(in the rows, 128 means zero)
The rows of R fall into several groups, which share some directions, and each row is roughly a mix of its group's hidden directions, except some rows that fit no group.
R:
[[158 174 132 125 167 131 136 134 200 137 162 119]
 [173 118  91 101 113 134 165 107 146  98  75  98]
 [ 99 105 155  85 105 139 143 102 142 129 190  87]
 [168 186 129 117 117  72 150 104 144 165 123 124]
 [122 103 154 143  45 147 125 100 147 115 104 148]
 [204 107 156 116 149 126 158 100  87 129 139 138]
 [ 77 106  91  98  96 154 129  97 138 109 180 121]
 [ 61  88 102 123  84 106 102 127 150 105 113 126]
 [121  84 133 133 158 164  61 149 123  87 136 110]
 [151 145 123 117  86 119 134 134 127  87  47 124]
 [187 177 147 143 102  88 137 124 121 171 110 136]
 [ 98 117 120  92 101 145  52 136 107  96 147 118]
 [ 98 104  98 137 157 166 129 114 132 138 180 187]
 [141 105  93 156 117 156  85 187  91 126 120 158]
 [157 118 132 165 176 128 192 137 149 120  88 112]
 [155 124 126 114 127 113 218 136 129 155  95 138]
 [127 144 151 132 158 118 129  55  88 145 102 168]
 [164  84 120  95  93 154 100 176 119 110 161 109]
 [105 122 130  55 125 111 127 123 104 186 147 154]
 [170  83 148 164 124 179  96 154 113 105 117 150]
 [160 155 137 114 170 153 162 116  67 103 119 159]
 [ 77 124 125 131 185 123 191 133 138 144 126 158]
 [115 151 165 184 133 126 118  94 108 135  64 138]
 [ 74  88 122  65 158 127 106 105 141 148 131 141]
 [162 112 127 138 118 131  60 137 136  68 102 104]
 [131 131 108 200 139 164 103 126 144  85 151 157]
 [ 89 117 144  96 159 114  96 139 116 153 185  85]
 [128 141 126 145 124 164  95 111  97 135 210 112]
 [ 93 114  94 124  79 115 178 166 119 156 126 163]
 [142 163 158 143 147 128 124 119  43 142 112 148]
 [172 119 188 100 151 125 115  65 127 125 116 132]
 [ 91  89 154 164 128 197 128 141 111 116 109 154]
 [110 139  76  96 113 136 117 122 133  61 117  84]
 [155 127 140 133 134 161  95 106 141  56  97 166]
 [163 125 201 107 132 122  88 104 148 100 112 106]
 [134 149 154 118 148  87 100  93 185 112  95  92]
 [ 95 123 152 104  88 120 211 127 137 133 147 135]
 [175  96 151 122 104  98 136 172  83 128 157  94]
 [139 155 161 101 151  84 168 118 169 168  97 125]
 [105 116 129  97 135 115 198 121 120 117  73 164]
 [112 101  83 144  88 151 101 154 113 150 187 113]
 [124  85 115 154 124 188 135 134  87  73 137 130]
 [184 180 147 159 163 118 163  95 124 127 108 128]
 [141 152  81 188 128 129 138 155 162 171 155 138]
 [127 147 144 160 154 115 168 111 136  65  78 143]
 [131 104 121 111 112 138  84 145  95  63  88 157]
 [132 120 114 183 159 134 142 129 144  88  59 134]
 [125 122  78 164  87 158 123 138  81 120 177 136]
 [139 153 125 130 101 129  58 139 111  98  86 169]
 [110 133 171  96 144 105 125 102 188  85 108 104]
 [133 129 172  70 162 128  91  81 127  98 128 110]
 [149 105 114 103  94 131  92 187 128 133 182 104]
 [123 121 124  61 112 107 165 101 130 173 164 107]
 [118  91 169 122 131 113 126 120 158 119 103  50]
 [116 114 155 102 200 101 132 151 122 163 135  86]
 [156  94 149  74 109 127  97 152 160 104 163  93]
 [139  58 162 157 146 163 136 115 152 148 116 165]
 [182 175 135 158 137 108 104 153 114 123  85 164]
 [137 123 145  82 142 116  55 143  96 164 131 152]
 [ 74 110 163 107 145 104  65 107 150 152 130 132]
 [116 146  83 186 128 145 126 141 111 178 173 138]
 [165 147 151 164 164 131 169  81 117 167 105 140]
 [106 131 109 147 133 132 172 155 151 166 198 147]
 [106 107  86 130 140 122 144 143 153 209 147 111]
 [187  82 139 159 142 165 133 133 136 119  84 156]
 [120 142 125 183 107 107 113 174 189 111 123 102]
 [122 146  97 196 133 165 137 116 151 126  85 162]
 [188 127  93 149 131 144 106 154  76 112  99 155]
 [ 79  82 149  99  89 101 116 123  87 131 105  99]
 [181 138 183 113 140 142 115 121  82 171 136 107]
 [156 158 151 125 126  81 110 118 132 167 159  66]
 [165 169 103 189 145 132 122 145 175 127 146 154]
 [103 137 114 108 125 117  96 129 210 151 164 112]
 [127 110 106 128  94 156 180 131 136  69  88 104]
 [118  99 116  80  87 114  85 137 148 148 169  89]
 [104 135  72 150  77 127 108 156  92 140 154 162]
 [149 164 175 146 146  70 102 130 137 166 105 105]
 [170 139  99 170 113 162 148 123 116 139 180 172]
 [179 155 156 158 164 133 147 111 154  77 103 146]
 [184 136 127 154 136 120 135 116 130  71  68 120]
 [166 161 135 143  95 130  62 155  89 126 150 140]
 [158 165 156 179 160 120 172 113 151 113  89 127]
 [132 166 128 204 136 113 114 129 155  95  88 135]
 [148 176 152 136 144  70 120 114 137 187 116 146]
 [134  76  84 154  76 144  89 148 147 112 135 144]
 [109 101 150 127 102 139 148 144 136  77  58 103]
 [112  86 103 106 103 138  69 144 139 142 171  91]
 [123 177 168 170 162  95 138  91 143 124  91 136]
 [118 110 120 150 144 157  67 112 133 136 181 175]
 [177 133 123 146 161 116 138 132 150  97  63  92]
 [118 137  96 161  93 150  84 110  95  90 178 121]
 [143 128  81 179 135 142 148 169  98 153 102 168]
 [ 98 115  68 164 132 161 147 129  90 157 161 146]
 [134 155 143 111  54 103  92 105 122 151 159 108]
 [179  85 132 168 151 166 114 127 145 109  91 157]
 [199 123 158 139 129 111 111 126 128 179 169 112]
 [ 52 156 116  94 128 154 134 158 105 150 116 103]
 [ 83 108 139 142 120 138  51 149 158 104 141 113]
 [111 119 137 111 123  70 127 106 132 196 167 106]
 [ 85  91 122 143 164 148 183 116 154 127 169 106]
 [130 104 125  73 112 124  85 101 138 129 172  76]
 [179 150 117 173 152 129 162 123 148 185 152 132]
 [107 153 140  94 146  86 166 111 159 191 123 133]
 [119 158 150  91 170 151 162 100  70 122 104 141]
 [115 163 138 186 143  88 139 105 177 165 117 123]
 [186 157 155 149 148 181 116 144 171 114 117 118]
 [ 84 164 148 150 124 160  97 135  83 129  73 132]
 [ 76 110 135 119 133  80 161  83 135  94  91 134]
 [118 126 111 152  50 165 150 113 128  99 162 139]
 [130 125 139 124 148 104 143 136 147  96  40 153]
 [145  86 162  92 145 124  61 120 126 170 135 121]
 [179 117 144 127 164 113 145 153 159 140  60 120]
 [132 138  75 185 113 137 146 188 127 104 132 142]]

One row of each group comes first, with its name. Which group is each row after those in?
[170 181 115 189 117 125 162 134 102 137 131 154]  <28>
[105 114 140 162 203 136 128 145 138 128 104 178]  <116>
[125  98 106 106  84 155  80 180 147 117 155 108]  <74>

[ 73 144 156 159 113 112 139 132 138 121 179  75]  <116>
[ 81  92 130 121 138 151  66 115 137 119 181 123]  <116>
[ 93 128 114 161  96  78 133 182 133 150 144  91]  <74>
[ 98  64 102 110  90 153 105 143 122  83 135 110]  <28>
[205 149 117 144 113 128 110 125  90  83 107 132]  <28>
[ 91  88 121  61 124 145 148 145 102 129 155  91]  <116>
[103 103 128  85 102 136  91 105 132 124 188  87]  <28>
[128 133  96 138 126 119 158 155  93 126  72 191]  <28>
[111 104 118 134 156 137 153  93 127  66  67 131]  <28>
[165 189 121 145 137  85 177 134 123 155 134 103]  <116>
[104  90 120  99 140 128 153  77 163 172 169 121]  <116>
